Families of rows that turns and mirrors carry onto each other, the same ones carrying the whole set onto itself: the rest of each named row's family, in list order:
3 families of 6 rows:
Q_249: [ 21.5   2.2  -4.8 -16.0 -16.3   3.8 -46.4  -8.1 -22.8]
Q_387: [ 39.1  11.4 -12.4 -17.9  -8.7 -10.3 -29.1  -5.8  -4.1]
Q_592: [ 42.1  22.0  -1.4  -3.0   4.1 -12.7  -5.5   4.1   0.3]
Q_495: [-28.0 -20.3  13.8  41.3  -5.2   5.4   6.4   2.7   0.4]
Q_255: [-33.4 -34.3   2.6  27.4 -18.3  10.6 -22.3  -8.0  -4.7]
Q_137: [-24.6  17.9  23.7  -7.7  18.0 -30.8  19.1  -0.3  18.3]
Q_650: [ 28.0  25.9  15.3  13.0   6.5  -1.3   1.6  11.4 -16.4]
Q_730: [-16.9 -39.3 -18.1  11.1 -24.1   0.4 -31.4 -17.3  10.0]
Q_83: [  8.5 -15.8 -17.1  21.7  -2.8 -20.1  13.9  -6.3  37.1]
Q_180: [-18.5  -0.9  -4.8 -36.8  -1.4 -33.1 -21.2 -21.4  23.8]
Q_461: [-44.1   9.7  35.8  -3.0  12.5 -15.5   3.5  -0.4  -2.8]
Q_147: [  7.3   6.4  13.6   1.3 -12.0  12.8 -37.7  -0.1 -37.5]
Q_802: [  9.4  17.3  25.1  14.0   0.0   9.9 -14.1  10.1 -33.9]
Q_649: [-53.0  -3.4  28.7 -15.0   0.0 -10.8 -22.3 -10.5 -11.6]
Q_584: [-37.5  -9.2   6.4 -33.4  -7.8 -18.5 -35.0 -22.0   3.1]
Q_831: [  3.8 -29.2 -26.7   7.7 -15.8 -16.0 -14.9 -17.0  32.7]
Q_200: [ -8.6 -11.4   3.6  40.0   2.0  -8.8  23.6   4.2  21.7]
Q_657: [-10.3  11.5   3.8 -25.7  11.2 -39.5   4.7 -12.4  32.1]

Same family as Q_730: Q_495, Q_255, Q_83, Q_831, Q_200
Same family as Q_650: Q_249, Q_387, Q_592, Q_147, Q_802

Families of rows that turns and mirrors carry onto each other, the same ones carrying the whole set onto itself: the rest of each named row's family, in list order:
5 families of 3 rows:
Q_439: [  0.1  -4.2  31.2   3.5   5.4  13.9 -17.8  29.0  -2.2]
Q_795: [ 26.4   4.5  -0.6  24.6 -34.7  44.3  17.4  22.6  -6.5]
Q_342: [ 48.0  -8.6  12.9 -44.1 -30.7  14.0  -8.4  11.1 -12.3]
Q_62: [ 43.5  30.2 -23.2   2.3   4.9  36.7  -3.7 -25.1 -13.4]
Q_823: [ 43.0 -11.1  -1.3 -46.1 -19.6  15.4 -14.1 -26.2  -9.7]
Q_149: [ 20.0   4.4  17.6 -36.4   4.9  28.6  11.7   9.9 -39.0]
Q_525: [ 33.3 -12.0  24.3  -6.6 -45.0   9.6   9.4 -30.2 -36.2]
Q_892: [  1.3  16.5  -4.5 -15.9 -23.5  -7.7  34.4   9.8 -26.2]
Q_19: [ 20.1 -14.7   4.4  -5.4 -11.8  -4.5 -32.6 -11.2  29.1]
Q_92: [ 10.9  11.0   0.0   8.4  -1.2 -18.8 -20.8   6.6  24.3]
Q_545: [ 36.5   5.7 -29.2  -0.9   4.5  24.6  -2.6 -37.3  14.7]
Q_653: [ 14.2 -17.0  25.3  28.7 -37.5 -11.0   2.0 -16.5   2.1]
Q_841: [13.1 14.4 -7.1 13.8 24.2 37.3 21.2  7.3 -5.5]
Q_917: [ 23.9   6.0  -5.1  29.8 -20.6  11.3  24.5 -44.1 -18.3]
Q_128: [ -3.5  26.5  18.6  12.4 -24.6  16.6 -27.2   1.1 -36.0]

Same family as Q_342: Q_62, Q_92
Same family as Q_545: Q_823, Q_19
Same family as Q_653: Q_525, Q_917

